In the data rows, the value 50 means zero.
Some points, one per row:
tensor([48., 32., 55., 36., 69., 72., 44., 51., 27.])
tensor([51., 40., 53., 40., 57., 67., 54., 38., 45.])
tensor([41., 63., 58., 48., 61., 43., 58., 38., 50.])
tensor([46., 30., 55., 52., 51., 44., 50., 56., 79.])
tensor([29., 81., 64., 61., 64., 34., 65., 52., 38.])
tensor([36., 58., 60., 40., 60., 61., 52., 37., 58.])
tensor([63., 49., 63., 41., 54., 70., 44., 46., 28.])
tensor([42., 39., 49., 46., 71., 82., 46., 33., 27.])
tensor([32., 74., 60., 60., 59., 39., 65., 49., 43.])
tensor([51., 17., 53., 78., 32., 41., 47., 84., 81.])
tensor([41., 55., 64., 59., 49., 60., 45., 59., 44.])
Then 16 other points, each followed by its number:
tensor([28., 80., 62., 63., 60., 35., 62., 49., 37.]) 0
tensor([41., 54., 59., 53., 46., 66., 57., 62., 61.]) 1
tensor([50., 34., 73., 27., 90., 54., 86., 40., 45.]) 2
tensor([49., 38., 54., 53., 50., 48., 52., 53., 68.]) 3
tensor([46., 56., 37., 36., 50., 40., 78., 47., 52.]) 4
tensor([31., 42., 48., 32., 62., 56., 56., 56., 53.]) 5
tensor([49., 22., 56., 50., 50., 42., 51., 55., 94.]) 6
tensor([49., 44., 46., 48., 62., 70., 45., 37., 42.]) 7
tensor([38., 50., 70., 56., 40., 83., 57., 73., 75.]) 8
tensor([51., 57., 36., 45., 52., 50., 72., 49., 49.]) 9
tensor([48., 32., 58., 52., 51., 43., 53., 53., 76.]) 10
tensor([41., 64., 55., 56., 54., 43., 55., 50., 47.]) 11
tensor([49., 53., 50., 50., 69., 50., 76., 30., 46.]) 12
tensor([49., 78., 67., 51., 59., 55., 61., 17., 0.]) 13
tensor([42., 52., 49., 65., 39., 73., 47., 54., 41.]) 14
tensor([49., 54., 24., 33., 47., 37., 96., 43., 47.]) 15
Which two of these numbered points are nearest to each point below, looking only along the 3 directions in which the first points spread most? Their numbers follow each, nearest first.
tensor([50., 39., 51., 59., 43., 49., 49., 63., 63.]) > 8 3
tensor([48., 27., 53., 51., 49., 44., 52., 53., 75.]) > 10 3
tensor([36., 53., 62., 46., 54., 61., 58., 49., 63.]) > 9 5
tensor([63., 29., 40., 88., 38., 20., 29., 67., 52.]) > 8 3
tensor([52., 41., 61., 32., 70., 51., 67., 48., 41.]) > 5 7
tensor([44., 29., 59., 52., 51., 43., 54., 53., 85.]) > 10 6
tensor([20., 88., 72., 66., 65., 29., 69., 51., 38.]) > 0 11
tensor([38., 59., 71., 41., 60., 61., 52., 37., 54.]) > 12 9
